In the data rows, the value 128 means zero.
Every row has a hidden score. How much higher is the second row's score than the first row's in each pair? 20 means about the same, 40 much higher and 0 much lower. The score is a weighted sum of the row's numbers plus the product of two more (or one squared), each taken from its middle value.
114 & 134 & 141 & 149 & 131 & 148 & 125 & 109 & 108 & 047 & 167 & 112 & 150 & 167 \\
162 & 101 & 110 & 175 & 079 & 159 & 115 & 142 & 088 & 160 & 138 & 124 & 131 & 097 \\ -> 23
130 & 143 & 151 & 152 & 102 & 178 & 100 & 090 & 125 & 125 & 090 & 134 & 168 & 107 \\
091 & 115 & 127 & 114 & 160 & 077 & 103 & 157 & 125 & 142 & 128 & 188 & 068 & 169 \\ -> 29
126 & 105 & 121 & 076 & 164 & 194 & 149 & 113 & 094 & 114 & 130 & 121 & 142 & 153 \\
146 & 095 & 087 & 128 & 108 & 164 & 165 & 135 & 107 & 185 & 122 & 113 & 133 & 107 \\ -> 18
139 & 164 & 139 & 175 & 085 & 145 & 155 & 099 & 121 & 102 & 121 & 110 & 139 & 108 \\
104 & 147 & 123 & 105 & 129 & 193 & 111 & 087 & 168 & 160 & 138 & 129 & 113 & 108 \\ -> 22
140 & 110 & 131 & 088 & 196 & 111 & 091 & 106 & 151 & 170 & 176 & 102 & 133 & 121 \\
093 & 111 & 120 & 171 & 097 & 097 & 088 & 171 & 121 & 155 & 132 & 173 & 092 & 125 \\ -> 19
177 & 094 & 125 & 121 & 103 & 153 & 171 & 140 & 112 & 145 & 070 & 128 & 159 & 088 \\
125 & 120 & 140 & 086 & 154 & 133 & 150 & 108 & 122 & 071 & 149 & 117 & 139 & 206 \\ -> 22
091 & 168 & 165 & 116 & 144 & 151 & 110 & 100 & 149 & 084 & 132 & 095 & 165 & 133 \\
074 & 128 & 111 & 119 & 165 & 079 & 072 & 133 & 157 & 178 & 143 & 190 & 087 & 140 \\ -> 28
194 & 107 & 131 & 102 & 163 & 058 & 139 & 152 & 156 & 156 & 106 & 104 & 145 & 089 \\
137 & 116 & 105 & 142 & 100 & 124 & 143 & 188 & 100 & 145 & 103 & 112 & 131 & 108 \\ -> 35
146 & 087 & 109 & 171 & 104 & 100 & 124 & 155 & 140 & 125 & 185 & 098 & 143 & 105 \\
104 & 152 & 157 & 102 & 156 & 104 & 128 & 103 & 164 & 157 & 105 & 179 & 067 & 120 \\ -> 34
159 & 132 & 119 & 153 & 056 & 150 & 136 & 111 & 124 & 129 & 159 & 106 & 147 & 131 \\
153 & 133 & 134 & 143 & 098 & 118 & 205 & 113 & 160 & 121 & 076 & 114 & 131 & 111 \\ -> 26
190 & 108 & 120 & 135 & 104 & 127 & 185 & 104 & 093 & 158 & 109 & 144 & 139 & 089 \\
164 & 138 & 146 & 135 & 141 & 123 & 111 & 098 & 089 & 111 & 138 & 085 & 157 & 189 \\ -> 33
175 & 150 & 155 & 144 & 117 & 061 & 154 & 090 & 166 & 120 & 108 & 122 & 147 & 118 \\
071 & 166 & 131 & 151 & 117 & 097 & 105 & 112 & 191 & 136 & 102 & 192 & 078 & 136 \\ -> 34
116 & 146 & 096 & 140 & 100 & 169 & 092 & 175 & 080 & 114 & 117 & 119 & 155 & 135 \\
101 & 138 & 158 & 088 & 171 & 081 & 116 & 114 & 149 & 123 & 110 & 185 & 083 & 177 \\ -> 27
161 & 097 & 109 & 108 & 144 & 103 & 133 & 169 & 123 & 191 & 124 & 100 & 117 & 108 \\
079 & 108 & 122 & 161 & 086 & 096 & 112 & 172 & 119 & 140 & 156 & 172 & 100 & 118 \\ -> 20
171 & 106 & 120 & 139 & 112 & 108 & 131 & 179 & 116 & 158 & 110 & 092 & 132 & 104 \\
067 & 133 & 126 & 138 & 145 & 070 & 099 & 139 & 164 & 163 & 099 & 194 & 077 & 154 \\ -> 30
118 & 109 & 118 & 185 & 103 & 133 & 086 & 130 & 140 & 127 & 191 & 095 & 149 & 110 \\
146 & 175 & 135 & 181 & 072 & 141 & 125 & 102 & 131 & 107 & 118 & 131 & 138 & 095 \\ -> 34
127 & 106 & 104 & 176 & 079 & 133 & 126 & 167 & 101 & 145 & 149 & 110 & 129 & 113 \\
118 & 145 & 143 & 119 & 136 & 173 & 123 & 076 & 171 & 128 & 121 & 102 & 148 & 127 \\ -> 22
150 & 138 & 120 & 191 & 087 & 115 & 105 & 098 & 182 & 131 & 149 & 107 & 145 & 104 \\
126 & 142 & 138 & 104 & 135 & 164 & 110 & 081 & 113 & 103 & 130 & 142 & 131 & 202 \\ -> 25
089 & 118 & 107 & 167 & 119 & 068 & 090 & 160 & 117 & 151 & 182 & 160 & 097 & 136 \\
121 & 159 & 129 & 166 & 091 & 156 & 163 & 091 & 112 & 089 & 114 & 132 & 148 & 126 \\ -> 25
157 & 163 & 152 & 106 & 133 & 130 & 173 & 111 & 115 & 123 & 094 & 083 & 125 & 150 \\
122 & 172 & 125 & 129 & 150 & 133 & 112 & 113 & 115 & 042 & 170 & 117 & 138 & 170 \\ -> 21
121 & 123 & 126 & 063 & 176 & 162 & 150 & 102 & 153 & 118 & 165 & 114 & 140 & 106 \\
133 & 118 & 088 & 168 & 118 & 099 & 111 & 170 & 104 & 187 & 129 & 118 & 104 & 123 \\ -> 18
145 & 099 & 094 & 120 & 129 & 123 & 121 & 178 & 078 & 161 & 159 & 136 & 127 & 087 \\
122 & 104 & 103 & 129 & 110 & 140 & 154 & 177 & 127 & 142 & 142 & 091 & 137 & 091 \\ -> 21
137 & 111 & 110 & 156 & 071 & 145 & 140 & 167 & 099 & 152 & 121 & 112 & 140 & 100 \\
188 & 094 & 130 & 123 & 136 & 124 & 115 & 099 & 201 & 163 & 111 & 091 & 155 & 117 \\ -> 13
075 & 125 & 131 & 098 & 187 & 082 & 071 & 152 & 142 & 151 & 167 & 174 & 094 & 113 \\
109 & 124 & 168 & 094 & 118 & 108 & 178 & 135 & 158 & 108 & 073 & 178 & 108 & 111 \\ -> 15
102 & 106 & 121 & 175 & 089 & 090 & 096 & 159 & 132 & 159 & 139 & 176 & 091 & 121 \\
181 & 111 & 121 & 082 & 118 & 156 & 147 & 137 & 132 & 168 & 052 & 152 & 125 & 113 \\ -> 18
158 & 160 & 133 & 083 & 153 & 164 & 134 & 084 & 128 & 103 & 135 & 116 & 128 & 157 \\
095 & 112 & 140 & 169 & 087 & 165 & 123 & 125 & 114 & 114 & 177 & 098 & 148 & 115 \\ -> 8
154 & 103 & 139 & 104 & 144 & 121 & 130 & 178 & 110 & 147 & 069 & 102 & 152 & 114 \\
179 & 080 & 128 & 096 & 138 & 156 & 141 & 157 & 130 & 141 & 075 & 099 & 145 & 133 \\ -> 19
061 & 138 & 133 & 115 & 156 & 098 & 109 & 115 & 160 & 153 & 142 & 204 & 077 & 112 \\
178 & 130 & 151 & 126 & 102 & 131 & 172 & 092 & 176 & 125 & 083 & 122 & 139 & 102 \\ -> 8
083 & 146 & 163 & 121 & 122 & 101 & 118 & 117 & 129 & 130 & 104 & 202 & 078 & 153 \\
137 & 109 & 102 & 177 & 094 & 138 & 138 & 144 & 115 & 143 & 169 & 086 & 130 & 108 \\ -> 8
112 & 130 & 139 & 103 & 163 & 076 & 111 & 114 & 147 & 166 & 108 & 206 & 091 & 119 \\
140 & 135 & 130 & 089 & 185 & 091 & 137 & 105 & 103 & 103 & 162 & 113 & 127 & 204 \\ -> 21
109 & 133 & 089 & 131 & 131 & 105 & 066 & 179 & 113 & 181 & 136 & 121 & 143 & 119 \\
126 & 202 & 129 & 172 & 098 & 116 & 106 & 112 & 123 & 082 & 159 & 125 & 130 & 112 \\ -> 17
103 & 132 & 119 & 149 & 114 & 165 & 130 & 100 & 197 & 139 & 124 & 075 & 145 & 135 \\
100 & 142 & 130 & 068 & 170 & 097 & 189 & 130 & 126 & 131 & 131 & 114 & 102 & 171 \\ -> 37
157 & 101 & 106 & 114 & 123 & 124 & 181 & 175 & 089 & 133 & 117 & 129 & 125 & 089 \\
179 & 145 & 137 & 196 & 088 & 113 & 114 & 096 & 119 & 107 & 121 & 127 & 152 & 117 \\ -> 13
169 & 107 & 098 & 148 & 090 & 119 & 171 & 160 & 090 & 160 & 096 & 134 & 132 & 098 \\
185 & 102 & 107 & 111 & 185 & 096 & 111 & 091 & 179 & 162 & 165 & 122 & 131 & 101 \\ -> 21
090 & 139 & 130 & 101 & 197 & 099 & 099 & 107 & 127 & 107 & 130 & 175 & 094 & 207 \\
174 & 119 & 121 & 075 & 156 & 121 & 142 & 092 & 164 & 141 & 174 & 104 & 135 & 129 \\ -> 15
167 & 097 & 130 & 107 & 105 & 148 & 195 & 140 & 117 & 136 & 084 & 123 & 144 & 096 \\
122 & 099 & 118 & 155 & 109 & 142 & 148 & 178 & 114 & 142 & 109 & 094 & 136 & 092 \\ -> 28
116 & 096 & 127 & 118 & 126 & 128 & 143 & 176 & 108 & 117 & 136 & 083 & 130 & 169 \\
189 & 127 & 120 & 118 & 103 & 122 & 119 & 105 & 124 & 155 & 085 & 104 & 180 & 178 \\ -> 15
109 & 111 & 148 & 166 & 148 & 039 & 084 & 122 & 149 & 139 & 136 & 176 & 100 & 161 \\
156 & 158 & 157 & 139 & 127 & 112 & 099 & 082 & 149 & 087 & 133 & 110 & 155 & 167 \\ -> 17
126 & 097 & 100 & 167 & 110 & 111 & 088 & 173 & 135 & 166 & 157 & 105 & 127 & 111 \\
112 & 101 & 119 & 140 & 078 & 157 & 150 & 171 & 094 & 123 & 134 & 126 & 146 & 097 \\ -> 24
150 & 093 & 102 & 162 & 101 & 118 & 148 & 175 & 085 & 133 & 136 & 119 & 141 & 099 \\
148 & 191 & 134 & 173 & 089 & 127 & 141 & 108 & 121 & 090 & 133 & 112 & 128 & 104 \\ -> 24
158 & 145 & 138 & 127 & 123 & 104 & 175 & 092 & 119 & 093 & 102 & 110 & 165 & 171 \\
035 & 175 & 141 & 084 & 158 & 120 & 130 & 119 & 164 & 124 & 122 & 186 & 091 & 118 \\ -> 35
084 & 119 & 128 & 158 & 077 & 175 & 103 & 155 & 102 & 115 & 173 & 131 & 117 & 118 \\
132 & 107 & 102 & 160 & 074 & 111 & 164 & 163 & 109 & 137 & 144 & 152 & 121 & 083 \\ -> 29
176 & 108 & 141 & 142 & 099 & 153 & 149 & 114 & 153 & 131 & 099 & 076 & 142 & 145 \\
131 & 089 & 126 & 155 & 097 & 117 & 102 & 174 & 130 & 126 & 145 & 090 & 157 & 135 \\ -> 17
135 & 178 & 137 & 132 & 156 & 117 & 132 & 091 & 130 & 102 & 172 & 090 & 109 & 148 \\
147 & 151 & 133 & 105 & 114 & 138 & 194 & 125 & 118 & 152 & 063 & 108 & 121 & 128 \\ -> 17
143 & 114 & 118 & 148 & 136 & 125 & 136 & 111 & 101 & 058 & 155 & 117 & 145 & 211 \\
105 & 100 & 102 & 100 & 147 & 129 & 125 & 186 & 109 & 162 & 146 & 108 & 128 & 111 \\ -> 34
140 & 092 & 109 & 156 & 097 & 129 & 118 & 181 & 113 & 158 & 115 & 120 & 141 & 088 \\
149 & 079 & 103 & 145 & 109 & 119 & 136 & 178 & 106 & 159 & 105 & 157 & 121 & 092 \\ -> 19
140 & 150 & 118 & 144 & 126 & 154 & 112 & 093 & 108 & 070 & 170 & 123 & 131 & 185 \\
105 & 176 & 132 & 138 & 123 & 135 & 157 & 105 & 146 & 068 & 155 & 091 & 133 & 147 \\ -> 27
162 & 080 & 109 & 098 & 141 & 130 & 162 & 179 & 103 & 135 & 101 & 131 & 123 & 116 \\
112 & 150 & 151 & 110 & 130 & 168 & 138 & 106 & 112 & 061 & 137 & 110 & 157 & 159 \\ -> 18
127 & 141 & 154 & 066 & 149 & 168 & 164 & 115 & 138 & 119 & 099 & 100 & 138 & 126 \\
139 & 107 & 116 & 073 & 189 & 145 & 171 & 110 & 124 & 119 & 162 & 111 & 145 & 103 \\ -> 19
070 & 147 & 131 & 111 & 173 & 102 & 097 & 118 & 124 & 078 & 177 & 162 & 100 & 202 \\
143 & 154 & 139 & 143 & 093 & 168 & 161 & 092 & 116 & 096 & 101 & 118 & 144 & 142 \\ -> 23
135 & 108 & 115 & 165 & 085 & 153 & 128 & 160 & 085 & 140 & 156 & 102 & 132 & 104 \\
093 & 118 & 125 & 084 & 151 & 214 & 110 & 119 & 137 & 147 & 137 & 118 & 135 & 103 \\ -> 25
165 & 135 & 140 & 172 & 093 & 131 & 151 & 082 & 140 & 129 & 095 & 122 & 142 & 127 \\
141 & 090 & 122 & 091 & 167 & 171 & 114 & 123 & 140 & 186 & 110 & 096 & 149 & 111 \\ -> 28
131 & 096 & 123 & 152 & 115 & 108 & 100 & 190 & 119 & 136 & 099 & 117 & 159 & 104 \\
120 & 133 & 154 & 136 & 140 & 051 & 097 & 114 & 177 & 155 & 089 & 189 & 099 & 138 \\ -> 18
105 & 182 & 146 & 144 & 137 & 123 & 086 & 100 & 146 & 068 & 171 & 114 & 131 & 158 \\
138 & 110 & 123 & 115 & 089 & 152 & 146 & 175 & 118 & 132 & 084 & 117 & 160 & 097 \\ -> 30
093 & 129 & 115 & 104 & 190 & 105 & 117 & 110 & 117 & 086 & 165 & 154 & 105 & 219 \\
131 & 156 & 141 & 114 & 150 & 164 & 099 & 090 & 137 & 097 & 146 & 094 & 132 & 180 \\ -> 18
135 & 121 & 121 & 145 & 096 & 180 & 152 & 156 & 106 & 114 & 098 & 093 & 151 & 103 \\
078 & 139 & 145 & 118 & 158 & 074 & 112 & 112 & 188 & 152 & 110 & 192 & 077 & 130 \\ -> 18
171 & 160 & 140 & 174 & 079 & 121 & 130 & 094 & 134 & 111 & 111 & 137 & 155 & 089 \\
158 & 097 & 113 & 169 & 066 & 125 & 126 & 155 & 114 & 143 & 160 & 119 & 135 & 099 \\ -> 17
161 & 134 & 124 & 131 & 088 & 177 & 151 & 125 & 106 & 139 & 086 & 094 & 158 & 124 \\
136 & 093 & 110 & 156 & 094 & 156 & 106 & 174 & 103 & 158 & 110 & 125 & 142 & 093 \\ -> 20
107 & 134 & 134 & 108 & 173 & 088 & 099 & 103 & 137 & 095 & 170 & 175 & 093 & 195 \\
119 & 107 & 104 & 102 & 140 & 114 & 170 & 164 & 104 & 134 & 187 & 102 & 119 & 114 \\ -> 24
156 & 149 & 143 & 166 & 095 & 107 & 140 & 086 & 190 & 121 & 113 & 106 & 144 & 115 \\
132 & 130 & 131 & 084 & 179 & 140 & 152 & 100 & 103 & 092 & 131 & 113 & 136 & 200 \\ -> 25
127 & 099 & 105 & 170 & 085 & 147 & 115 & 175 & 106 & 140 & 102 & 128 & 152 & 101 \\
147 & 095 & 144 & 160 & 111 & 111 & 170 & 140 & 142 & 109 & 128 & 077 & 153 & 109 \\ -> 14
168 & 150 & 126 & 080 & 175 & 118 & 112 & 080 & 180 & 142 & 153 & 120 & 126 & 121 \\
129 & 105 & 105 & 144 & 160 & 126 & 094 & 091 & 117 & 096 & 187 & 156 & 120 & 195 \\ -> 10
177 & 091 & 108 & 121 & 132 & 132 & 161 & 167 & 083 & 154 & 102 & 122 & 139 & 080 \\
077 & 138 & 154 & 115 & 154 & 071 & 100 & 103 & 189 & 150 & 110 & 191 & 097 & 143 \\ -> 30
059 & 134 & 154 & 144 & 125 & 080 & 118 & 146 & 146 & 149 & 112 & 188 & 069 & 124 \\
181 & 115 & 102 & 091 & 158 & 116 & 188 & 107 & 149 & 145 & 155 & 115 & 126 & 087 \\ -> 10
113 & 129 & 171 & 146 & 118 & 155 & 089 & 105 & 117 & 114 & 141 & 087 & 154 & 163 \\
103 & 119 & 108 & 079 & 198 & 129 & 143 & 140 & 103 & 125 & 197 & 110 & 121 & 117 \\ -> 32
179 & 114 & 129 & 136 & 107 & 146 & 145 & 095 & 184 & 148 & 101 & 096 & 159 & 099 \\
085 & 122 & 115 & 108 & 183 & 075 & 093 & 161 & 154 & 141 & 149 & 166 & 068 & 155 \\ -> 29
138 & 136 & 130 & 155 & 100 & 186 & 103 & 096 & 164 & 158 & 078 & 124 & 136 & 105 \\
079 & 151 & 153 & 157 & 130 & 084 & 098 & 106 & 138 & 121 & 142 & 185 & 076 & 163 \\ -> 19
148 & 119 & 147 & 065 & 188 & 110 & 142 & 123 & 131 & 120 & 130 & 090 & 129 & 177 \\
139 & 110 & 108 & 107 & 125 & 142 & 143 & 185 & 125 & 159 & 088 & 110 & 126 & 098 \\ -> 22
143 & 118 & 124 & 132 & 105 & 143 & 152 & 181 & 093 & 129 & 098 & 097 & 131 & 116 \\
080 & 136 & 135 & 118 & 145 & 103 & 120 & 114 & 171 & 184 & 095 & 193 & 082 & 100 \\ -> 25
094 & 126 & 134 & 128 & 147 & 078 & 106 & 147 & 133 & 165 & 145 & 192 & 068 & 097 \\
117 & 156 & 130 & 089 & 162 & 122 & 151 & 102 & 129 & 088 & 152 & 103 & 121 & 204 \\ -> 18
161 & 084 & 134 & 120 & 115 & 154 & 126 & 146 & 129 & 176 & 058 & 139 & 153 & 081 \\
176 & 088 & 127 & 116 & 122 & 140 & 143 & 123 & 137 & 145 & 081 & 086 & 167 & 172 \\ -> 18
106 & 189 & 130 & 167 & 112 & 097 & 124 & 110 & 134 & 066 & 162 & 161 & 103 & 130 \\
124 & 103 & 131 & 078 & 178 & 157 & 131 & 168 & 094 & 111 & 114 & 109 & 160 & 104 \\ -> 26
172 & 121 & 133 & 063 & 144 & 149 & 178 & 111 & 101 & 122 & 114 & 132 & 156 & 110 \\
136 & 075 & 152 & 130 & 096 & 161 & 148 & 138 & 091 & 124 & 101 & 143 & 173 & 095 \\ -> 18
145 & 111 & 114 & 088 & 182 & 140 & 146 & 105 & 153 & 128 & 178 & 094 & 151 & 092 \\
093 & 087 & 114 & 156 & 087 & 178 & 139 & 163 & 111 & 139 & 100 & 143 & 136 & 101 \\ -> 19
118 & 113 & 111 & 140 & 101 & 167 & 145 & 174 & 099 & 135 & 108 & 098 & 145 & 104 \\
070 & 140 & 137 & 164 & 122 & 093 & 089 & 134 & 154 & 140 & 105 & 206 & 084 & 120 \\ -> 17
075 & 116 & 116 & 095 & 197 & 084 & 118 & 131 & 145 & 134 & 187 & 175 & 086 & 122 \\
152 & 166 & 155 & 162 & 118 & 128 & 126 & 098 & 134 & 108 & 106 & 080 & 153 & 132 \\ -> 12
116 & 110 & 125 & 080 & 163 & 146 & 137 & 179 & 101 & 124 & 128 & 096 & 135 & 125 \\
154 & 137 & 109 & 170 & 133 & 114 & 116 & 082 & 124 & 111 & 172 & 121 & 110 & 186 \\ -> 7
113 & 110 & 121 & 138 & 099 & 167 & 115 & 181 & 108 & 132 & 083 & 121 & 153 & 102 \\
087 & 137 & 157 & 101 & 173 & 093 & 094 & 117 & 119 & 124 & 134 & 181 & 079 & 189 \\ -> 28
127 & 103 & 117 & 132 & 082 & 172 & 144 & 155 & 106 & 154 & 124 & 096 & 149 & 112 \\
124 & 171 & 140 & 188 & 083 & 127 & 104 & 097 & 146 & 124 & 148 & 113 & 129 & 111 \\ -> 16
124 & 104 & 132 & 101 & 114 & 168 & 144 & 173 & 101 & 132 & 085 & 114 & 156 & 108 \\
087 & 127 & 124 & 180 & 122 & 073 & 098 & 113 & 154 & 147 & 140 & 189 & 082 & 151 \\ -> 14
148 & 122 & 122 & 071 & 143 & 175 & 136 & 106 & 106 & 129 & 092 & 144 & 124 & 198 \\
162 & 088 & 157 & 098 & 165 & 142 & 123 & 149 & 111 & 136 & 088 & 084 & 155 & 133 \\ -> 9
118 & 124 & 130 & 092 & 179 & 136 & 103 & 111 & 111 & 074 & 162 & 122 & 140 & 212 \\
113 & 143 & 122 & 085 & 184 & 130 & 120 & 102 & 119 & 102 & 173 & 114 & 115 & 203 \\ -> 29
145 & 138 & 160 & 157 & 082 & 137 & 160 & 114 & 129 & 090 & 091 & 110 & 164 & 117 \\
087 & 131 & 107 & 159 & 128 & 083 & 091 & 180 & 117 & 152 & 131 & 170 & 089 & 117 \\ -> 27
094 & 115 & 129 & 146 & 102 & 162 & 091 & 184 & 098 & 141 & 112 & 127 & 137 & 095 \\
084 & 163 & 162 & 131 & 149 & 071 & 086 & 111 & 152 & 119 & 151 & 182 & 083 & 139 \\ -> 23
142 & 112 & 074 & 157 & 112 & 123 & 101 & 169 & 109 & 184 & 138 & 119 & 117 & 121 \\
077 & 140 & 144 & 113 & 144 & 077 & 119 & 169 & 115 & 119 & 097 & 182 & 084 & 166 \\ -> 28
131 & 133 & 166 & 132 & 105 & 164 & 152 & 089 & 151 & 101 & 102 & 111 & 151 & 123 \\
135 & 149 & 148 & 134 & 102 & 129 & 142 & 079 & 153 & 100 & 143 & 112 & 133 & 176 \\ -> 18
138 & 128 & 124 & 062 & 171 & 155 & 159 & 136 & 121 & 133 & 097 & 089 & 139 & 154 \\
134 & 119 & 159 & 142 & 102 & 106 & 149 & 117 & 161 & 093 & 099 & 094 & 189 & 137 \\ -> 8
164 & 141 & 164 & 123 & 109 & 139 & 139 & 091 & 110 & 099 & 086 & 125 & 154 & 174 \\
092 & 136 & 130 & 093 & 180 & 077 & 103 & 117 & 121 & 107 & 158 & 184 & 098 & 194 \\ -> 33
066 & 133 & 135 & 151 & 141 & 067 & 098 & 133 & 182 & 131 & 130 & 194 & 073 & 138 \\
081 & 124 & 118 & 085 & 203 & 080 & 106 & 135 & 148 & 145 & 165 & 183 & 092 & 113 \\ -> 28
170 & 078 & 111 & 160 & 082 & 115 & 135 & 156 & 106 & 156 & 140 & 153 & 125 & 086 \\
065 & 163 & 135 & 137 & 139 & 112 & 109 & 098 & 130 & 119 & 142 & 193 & 077 & 165 \\ -> 32
126 & 112 & 127 & 119 & 117 & 091 & 125 & 175 & 141 & 150 & 098 & 188 & 083 & 103 \\
113 & 116 & 121 & 153 & 081 & 166 & 151 & 167 & 090 & 115 & 120 & 116 & 146 & 096 \\ -> 20
183 & 086 & 107 & 164 & 078 & 107 & 169 & 129 & 141 & 150 & 082 & 143 & 140 & 125 \\
157 & 139 & 138 & 156 & 096 & 134 & 164 & 079 & 135 & 103 & 139 & 119 & 139 & 129 \\ -> 22
119 & 129 & 149 & 096 & 130 & 169 & 171 & 112 & 114 & 088 & 117 & 101 & 138 & 173 \\
119 & 098 & 118 & 148 & 113 & 131 & 125 & 184 & 085 & 160 & 121 & 107 & 132 & 107 \\ -> 20
148 & 142 & 170 & 132 & 118 & 118 & 095 & 089 & 179 & 120 & 101 & 101 & 165 & 149 \\
044 & 130 & 119 & 097 & 191 & 107 & 140 & 121 & 142 & 152 & 142 & 185 & 076 & 127 \\ -> 38
158 & 106 & 084 & 184 & 123 & 091 & 095 & 156 & 119 & 172 & 157 & 119 & 115 & 108 \\
171 & 085 & 127 & 172 & 082 & 090 & 144 & 157 & 124 & 117 & 108 & 117 & 160 & 129 \\ -> 14
097 & 106 & 126 & 166 & 088 & 107 & 117 & 178 & 131 & 151 & 108 & 166 & 097 & 103 \\
137 & 128 & 146 & 137 & 131 & 145 & 122 & 102 & 115 & 065 & 149 & 106 & 133 & 204 \\ -> 11
146 & 162 & 113 & 115 & 159 & 117 & 104 & 080 & 149 & 171 & 158 & 101 & 123 & 146 \\
109 & 093 & 135 & 142 & 095 & 152 & 147 & 173 & 132 & 111 & 118 & 112 & 155 & 078 \\ -> 19
112 & 149 & 159 & 152 & 145 & 071 & 097 & 113 & 124 & 066 & 166 & 177 & 110 & 144 \\
067 & 107 & 126 & 105 & 178 & 100 & 112 & 129 & 150 & 177 & 143 & 193 & 094 & 083 \\ -> 31
157 & 083 & 102 & 163 & 090 & 127 & 141 & 176 & 133 & 132 & 114 & 119 & 134 & 101 \\
124 & 174 & 132 & 179 & 101 & 144 & 112 & 086 & 124 & 091 & 153 & 130 & 129 & 128 \\ -> 19
114 & 091 & 114 & 165 & 080 & 171 & 137 & 151 & 097 & 138 & 153 & 133 & 129 & 087 \\
097 & 173 & 123 & 090 & 132 & 194 & 152 & 112 & 119 & 108 & 123 & 111 & 115 & 153 \\ -> 30
137 & 192 & 129 & 155 & 091 & 147 & 124 & 111 & 118 & 069 & 147 & 126 & 144 & 105 \\
135 & 165 & 149 & 098 & 143 & 154 & 142 & 103 & 078 & 081 & 146 & 109 & 145 & 154 \\ -> 19
118 & 101 & 117 & 074 & 181 & 158 & 120 & 124 & 126 & 139 & 194 & 109 & 142 & 101 \\
107 & 125 & 133 & 080 & 181 & 160 & 127 & 108 & 101 & 100 & 148 & 105 & 143 & 192 \\ -> 21
174 & 117 & 144 & 169 & 124 & 074 & 122 & 096 & 145 & 083 & 144 & 114 & 163 & 158 \\
119 & 109 & 111 & 124 & 125 & 155 & 123 & 185 & 112 & 145 & 092 & 102 & 153 & 098 \\ -> 38
159 & 116 & 134 & 098 & 152 & 124 & 135 & 107 & 113 & 092 & 147 & 096 & 147 & 212 \\
068 & 112 & 126 & 157 & 103 & 105 & 077 & 164 & 123 & 156 & 171 & 171 & 100 & 111 \\ -> 22
128 & 114 & 108 & 111 & 151 & 128 & 170 & 135 & 100 & 109 & 199 & 089 & 140 & 115 \\
122 & 176 & 126 & 140 & 136 & 142 & 113 & 101 & 100 & 063 & 174 & 118 & 128 & 169 \\ -> 17
139 & 110 & 111 & 098 & 204 & 144 & 107 & 087 & 136 & 113 & 159 & 118 & 135 & 179 \\
134 & 164 & 127 & 185 & 112 & 126 & 107 & 086 & 142 & 104 & 146 & 101 & 151 & 141 \\ -> 19
101 & 156 & 166 & 117 & 160 & 089 & 107 & 102 & 132 & 104 & 132 & 190 & 082 & 150 \\
168 & 083 & 121 & 102 & 170 & 132 & 130 & 122 & 118 & 145 & 193 & 092 & 121 & 124 \\ -> 13
122 & 109 & 126 & 174 & 093 & 092 & 112 & 170 & 133 & 168 & 098 & 161 & 104 & 089 \\
109 & 114 & 129 & 128 & 112 & 177 & 144 & 136 & 112 & 136 & 164 & 088 & 154 & 075 \\ -> 22
143 & 188 & 126 & 162 & 106 & 121 & 135 & 101 & 125 & 061 & 151 & 123 & 144 & 122 \\
124 & 137 & 129 & 050 & 184 & 146 & 151 & 114 & 151 & 128 & 146 & 105 & 142 & 105 \\ -> 23
